One vector is turned by the same rotation once a tick. Each row is the vector after some number of ticks, and that number follows the row.
The counts run from 0 to 283.
[104 113 115  59 121 138 118 184 108 123 162  65 164 129 102 177 166 106
 119 179 121 139 119 120 133 128  99 168  83 145 137  81  95 133 131  86
 171 153 144 135 165 149 108 113  89 143  72 100 108 140 133 182 159  85
 140 199 157 131 150 114 127 124  96 136 151 125 120 122 122 124 113 137
 141 169  94 168]  140
[ 98 105 163 186 101 148 120 128 128 157 124 126 151  76 111 183  91 109
 139 119 161 111  66 145  68  87 145 153 141 138 122 123 116 147  88  93
 156 133 115 121  98 104 124 121  63 108 141 127 209 109  93 142 145 138
 147 155 121 123 125 117 199 157 122 152 172 135 152 123 166 110  92 161
 101 143 124 160]  46
[158  69 157 115 101 142 152 101 173 200 101 124 163 125 119  93 127 136
 131 148 100  75  87 130 130  75 120 126  87 120 102 119 159 112 140 107
 164  84 159 166 130 100 148 146  92 145 127 165 142  92 133 133 128 116
  83 142 138 113 127  74 159 184 151 152 160 120 149 131 166  81 149 156
 115 152 128 138]  177
[144 110 166 141 115 157  98 131 142 207  52 145 132 137  84 130 105 121
 145 113  91 109 141 106  93 160  63 127 147 139 133 110 170 135 122 113
  61 109 127 132  85 134 169 141 134 102 206 141 148 162 112 136  87 167
 103 136 140 118 114 185 157 154 132 126  85 131 100 157 136 103 144 148
 153 165 173 161]  209
[129 113 144 170 137 141 117 114 172 161 104 154 110 107 134 194 113  93
 155 169 143 155  89 121 135 115 145 121 155 123 129 109 103 125 151 102
 131 136  91 138 177  97  91 131 102 120 134 122 142  45 107  93 129 117
  99 147 162 110 118  89 144 133 109 116 137 145 141 123 103  99 125 159
 125 117 159 103]  43
[ 86 164 108 131 154 137 101 122 138  94 141 121 102 143 100 139 158 111
 146 122 135  97 159 101 107 154 157 132 137 140 150 146 168  86 151 157
  77 158 135  99  77  97  69  94 165 142 149 183 135 137 154 149 124 118
 123 124 145 123 124 168 101  78 103 126 140 135  60 156 109  86 152 151
 132 113 145  72]  115
[154 111 124  75  91 123 115 168  92 168 133  91 163 102 116 147 155 146
 102 150 105 115  95 119 140 146  95 107  69 113 145 160 139  99 135  74
 116 119 179 140 104 127 179 152 144  90 126 113  97 173 161 132 109 130
 104 120 131 105  92 146 128 124 111 112  72 146 129 109 140 164 146 114
 177  96 141 160]  159
[164 134 125 123 135 108 121 110 160 200  70  76 105 133 137  71 119 149
 152 122 181 126 105 102 123 128 121 169  97 178 159  82 128 109 153 167
 129 109 100 155 124 128  97 159 139 164 137 115 107 101 150 140 125 116
 109 191 144  88 132 149 156 100  75 184 168 115 135 143 106 110 169 149
 140 166 134 172]  121
[ 76 141 145 147 142 109 108 147 142  94 134 181 120 142 130  71 116 140
 162 126  98  97 156 197 123 137 112 129 111  97 137 147 111 108 145 163
 172  84  53 117 131 154 124 149 126 121 148 132 127 133 133 116 122 103
 155  80 143 108  96 142  62 121 155 163 157  84 103 100  94 115 126  96
 100  92  64 124]  203
[ 65 111 140 169 112 155 111 140 127 102 161 180  79 125 123 155 150 118
 166 118 127 110 148 107 119 154  95 123 130 144 141 120 157 139 126  92
  77 126 141 101 109 105 133 137 139 147 135 128 161 157 112 133 144 166
 126  60 162 113 156 190 108 140 142  71 113 133 121 130 144  80 138 127
 106 154 200 137]  59
[109 100 139 160 135 164 115 138 116  89 120 170  87 131  96 138 112 137
 148  98 156  93 140 145 141 167 101 141 117 166  92  66 161 157  87  98
 102  88  90 131 132 147 152 140 143 170 110 105 154 159  88 138 139 152
 148 103 194 123 136 218 147 125 150 122  98 125 139 135 104 116 134 152
  85 145 167 142]  58
[101 144 132 160 146 144 117  78 100 158 134 134  77 132 139 138 103  93
 187 138 117  76 154 113 115 126 151 130 142 131 101 151 146 141 130 129
 114 157 152 125 181 158 158 139 138  85 162 120 144 107 144 150 148 122
 130  92 145 112 146 102 152 111 144 127  85 152  74 141 123 106  78 108
 104 143 129 114]  95
[ 82 168 132 113 148 130  92 160  84  74 159  83 135  80  94 148 117 116
 120 150 121  79 135 127 126 123 117 128 105 163 128 142  89 103 104  58
 120 165 182 108  74 128 131 149 162 110 167 150 110 175 149 172 178 122
 157 147 160  95 113 140 126 144 127 143  82 128 105 122 175 154  95 118
 134 123 109 169]  9
[115  90 114 104 115 126 164  95 146 121 169 109 125 164 109 169 174 133
 136 132 117 106 145 103  89 119 121 116 103 134 104 143 165 125 135 123
  86 140 167 115  78  84 120 113  97 163  88 191 147 150 158 159 135 169
 132 139 141 144 151 115  99 104 121 125 124 155 130 117 193  85 158 158
 159 144 161 100]  269
[132 108 128  96 133 121 117  91 105 116 141 104 127 170 107 105  81 124
 141 160  78 141 119 142 126 109 134 110 139 107 126 122  92 150 102 118
 142 109  74 124 101 160 134 135  75 123  98 105 167 120 138  93 133 116
 138 176 173 123 100  74 115 150 167 177 119 118 140  93 134 119  94 165
 166 129  62 128]  231
[ 78  92 109 153 134 132 168  60 162 110 144 128  84 164 125 144 138 116
 150 126 160  93 150  98  83 125 154 116 121 134 122 106 151 126 140 133
 131 167 144 153 176 120 144 143 107 136 110  95 116 101 131 219 130 114
 117  81 147 105 161  99  92  91 132 127 107 159 107 128 122  97 114 104
 117 104 120 130]  277
[153 184 158 109 168  95 142 114 132 135 164  89 122 107 111 171 161 101
 118 155 122 172 163  88  82 109 144 129 151 155 127 161 134 106  97 101
 108 102 163 136 133 151 183 146 109 128  59 149 131  73  97 149 118  73
 133 216 117 133 123 155 128  87 149 116 139 145 148 141 147 152 151 138
 132 155  93 133]  84
[148 134 167 127 101 114 109  75 158 149 117 143 155  96 139 153 122  81
 103 163 149 113 139 106 123 120 175 139 140 143 126 101 159  86 140 111
 110 160 169 107 130 101 150 121 159 114 141 182 136  83 126 140 107 101
 106 106 105 148 113 153 165  72  93  87 120 110  99 168 107 109 129 146
 126  73 119  57]  170
[136 103 122 148 101 177  74 109 152 134 110 138 110 121 109 118 105 114
 147  89 135  90  88 126 195 141 107  78 137 146 122  77 160 149 130 140
 110 150  60 151 118 128 157 129 131 109 124  96 117 166 145 127 153 134
 165 109 185  97  75 151 159 138 136 163 131  84 145 160  99 126  97 186
 159 100  99  96]  153
[143 109 164 148  98 137  97  75 172 163 110 144 131 135 110 118 138 108
  91 102 101 126 137  95 101 131 146 101 151  91 152 118 156 101 112 178
 100 149 133 169 157 143 162 136 149 121 132 146 128  78  77 180 100  69
 151  96  96 141  99 154 114  99 161  96 136  83 120 146 113 127 136 141
 126 119  84  92]  75
[162 156 166 107 123 107 122 119  81 115 165 113 156 115 138 166 119 111
  96 196  77 172  90  91 150 105 141  92 160  87 176 214  84 111 114 104
 141  95  97 130 129 123 135 157 101 122  90  90 161  96 138 105 110 106
 137 191  79 130 123 124 112 128 127 127 110 151 105  98 151 119 114 108
 149 114 129 125]  234
[152 174 112 123 117 205 101 143 110 127 139 149  93 123 118 139 125 121
 149 130 131 153  90  79 185 150 129 141 138 157 142 107 111 118 130 111
 124 158  83 130 170 141 107 101 156 199 134 108 115 112 133 109 150 106
 138 135 167 145 119 120 132 147 131 104 116 118 152 119  75 129 111 166
  82 153 180 113]  244
[125 142 187 132 128 143 116  83 160 161 147 147 104 122 149 140 121  99
 150 153 133 174 133  99 136 122 151 126 166 121 189  85 132  85 126 123
 113 134 123  95 178 123 118 108 139 135 195 124 149  33  95 110 131  80
  82 128 115 119 129  93 128 160 127 103 149 110 143 148 124 118 151 142
 110 120 142 125]  225
[112 168 128 118 128 177 106 182  81  95 171 138  83  81 128 147 103 152
 146 114 118 187 117 104 175 151 140 141 143 112 163 163  81 104 109 124
 119 115  90 107 133 119 118  94 141 204  99 122 135 123 124 100 143 107
 143 132 151 163  99 134 131 150 125 111 127 125 116 114 109 132  88 155
  85 114 132 127]  243
[143 128 142 146 105 125  79 147 124  91 139 115 178  98 132 106 144 112
 105 103 175 117  75  88 126 134 122 123 114 163 134 117 164 133 105 113
 121 104 160 135 113 143 159 137 178 160 145 149 135 153 114 167 129 131
 132 130  83 102  71 182 179  91 116 114 133  86 191 145 110 171 187 147
 140 104 143 173]  161
[ 81 195 122 179 150 141 120  87  90 117 165 107  55 114 148 152  66 102
 179 141 132  95 159 113 122 106 163 126 154 122 119 166 130 127 123 122
 122 144 142 100 110 126 144 111 135  72 144 100 151 124 151 129 142  90
 158 110 118 119 141 121 133 124 159 144 105 161  83 120 136 134  89  82
 115  98 109 131]  96
[141 111 156 120 127 113 147  68  96 100 159  97 119 170 122 113 130 122
 124 111 113  99 149  89 102 110 137 113 111 180  82 134 175 144 116 122
 114 137 186 137 122 126 153 132 101 167  87 163 167 142  73 163 138 113
 148 171 152 118 166 108 164 136 161 136 121 153 141 145 174 126 125 139
  95 208 132 165]  86
[117 110 137 130 109 139 140 132 150 173 141  93 130 117  98  91 138 133
 143 115 126  89  80 148 148 137 100 124  53  85 143 180 106  70 150 132
 128 119 116 153 149 141 124 174 129 170 129 128 125 118 183 160 110  99
 161 117 149 122  91  96 109 131 111 139 102 123 128  79 111 171 140  67
 149 107  99 184]  254
[129 158 133 129  99 112 144 213  91 147 135 137 160 106 150 172  95 130
 148 162 119 101  98 186 157 129 137 188  85 156 115 139  83 151 135 110
 147 124 121  83 112 126 114 154 107 162 168 136 138 125 105  98 136 145
 121 154 152 120 142 126 146 160 106 139 160 151 105 111 140 120 122 118
  95 158 156 167]  196
[139 105 176 157  72 140 124 117 162 168 129 146 115 110 123 106 109 132
 127  82 128 143 113 118  98 126 140 147 122 105 138 106 168 126 120 176
 107 108 151 123 139 111 144 111 164 127 159 155 201 104  66 137 109  91
 150 122  44 143 105 154 148 123 154 124 176  87 134 139 135 140 170 136
  99  87  78 132]  74
[133 180 111 112 156 151 104 163  85 153 117  74 143 127 104 121 107 122
 134 141  87  76 134 120  95 144 126 135 103 144  92 224 118 146  96 124
 117 138 139 168  98 173 145 157 119 128 115 111 144 179 142 139 114 144
 191 150 111 111 121 157 111  89 136 137  92 142 107 108 144 147  79 105
 172 129 100 179]  104
[139 121 124 119  77 162 115 181 142 152 116 135  90 107 114 149 164 147
 151 120 144 152 145 130 170 157  92 154  82 164 120  97 140 102 139 148
 130 124 104 121 150 112 176 146 140 224 120 127 130 129 116 103 155 107
 141 127 218 122 103 129 127 159 132 123 162  98 144 134 109 112 114 155
  89 193 169 152]  62
[108 122 146  83 144 124 125 112 115 158 127  93 106 104  92 136  90 128
 171 148 108 125 144 140  80 120 119 155 128 106 122  67  98 111 139 105
 123 157 141 127 171 171 144 144 110  94 137 117 169  87 107 174 116  46
 150 162 181 133 113  87 151 181 123 147 120 100 119 128 160 131 107 128
 123 126  63 159]  227
[127 190  94 134 119 146 106 138  71 122 153  76  97  93 136 183  78 126
 144 128 158 121 111 109 129 132 134 169 115 180 151 136 111 112 152  97
 112 154 126  98  86 132 122 110 159 139 129 138 162 165 140 141 139 115
 176 164 161 131 100 164 196 102  95 115 118 136  90 115 129 145  87 143
 134 130 129 135]  247
[120 120 149 104 132 174  96 143  90 155 152 159 120 119 126 146 117 130
 153 170  75 117 150  97 188 140 111  90 161 106 136 146 139 136  99  74
 103 120 162 119 165 123 138 109 123 104 173 101 106 150 141  88 127 143
 113 120 130 121 126 119 110 173 126 103  65 160  95 134 105 101 104 134
 127 126 205 115]  4
[119 114 158 115 152 173  92 141 107 120 135 175 125 149 111 131 113 121
 159 139  99 126 136 108 207 159 112 115 155 153 103  76 134 157 106 105
 139  86 123 131 169 148 140 107 134 129 138 103 125 150 129  64 124 161
 111 119 161 124 120 112  99 171 155 109  76 156 159 160  92 124  98 168
 108 146 198 123]  3
[112  97 153 112 106 125 139  99 163 143 120 120 110 163  72 134 121 132
 117 131  81 128 187 135  75 155 117 106 149 103 115 124 158 105 119 154
  85 128 138 152 140 181 174 152 149  97 112 132 153 111 103 165  92  85
 159  88 144 144  93 123  84 113 162 135 100  94 100 135 143 118 134 125
 163  84  54  92]  76
[ 80  73 143 104 153 122 131  93 136 138 131 101 137 180 132  90 122 186
 170 113 100 133 143 106 121 130 103 112 112  87 131 126 123 122 158 134
 120 132 146 153 134 113  99 142 108 113 133 124 112  91 176 152 110 128
 144 109  65 123 146  90  60 130 145 140  98 129 104 103 169  96 155  81
 171  81 146 125]  127
[ 84 100 144 128 123 155 131 129 169 179 126 143  91 141 124 169 140 112
 178 134 108 122 147 131 174 129 148  88 119  83  98 106 136 116 139 159
 132 166  96 157 197 117 126 148  72 114 113  74 116  71 159 132 155 106
 131 100 137 123 119  91  73 130 151 132 128 141 122 108 121  90  95 125
 135 114 126 102]  281
[114 132 113 113 159 177 123 160 132 143 103  89  96 149  81  86 134 129
 162 103 122  79 141 122  90 179 106 191 105 174 105 107 126 108 105 122
 121 113 139 150 137 160  89  89 166 161 147 164 123 172 110 153 138 135
 157 113 131 128 126 182 131 137  97 129 147  94 116 147 118 130 103 129
 113 169 108 147]  113
[154 116 154 107 129 175 120 117  86 178 122  78 149 141 111  97  85 116
 115 142 104 159  79  87 136 120  98 116 106 121 119 145 116 158  81 110
 155  87 113 182 172 157 130 139 120 136 117  94 197 157  97 148  99 115
 132 146 111 119 148 110 167 151 161 110  88 131 154 115 134 132 121 145
 124 160 148 175]  236
[139 109 128 112 110 170 131 162 116 126 131  63 193 125 128 166 149 146
 112 136 121  96  72  97 135 115 132 160 104 178 104  82  91 159 125 102
 168 155 153 148 160 109 100 113  93 137 121 130 180 151 128 186 184 124
 124 168 147 116 174 138 179 167 108 136 155 139 113 131 128 108  97 148
 144 188 143 166]  141
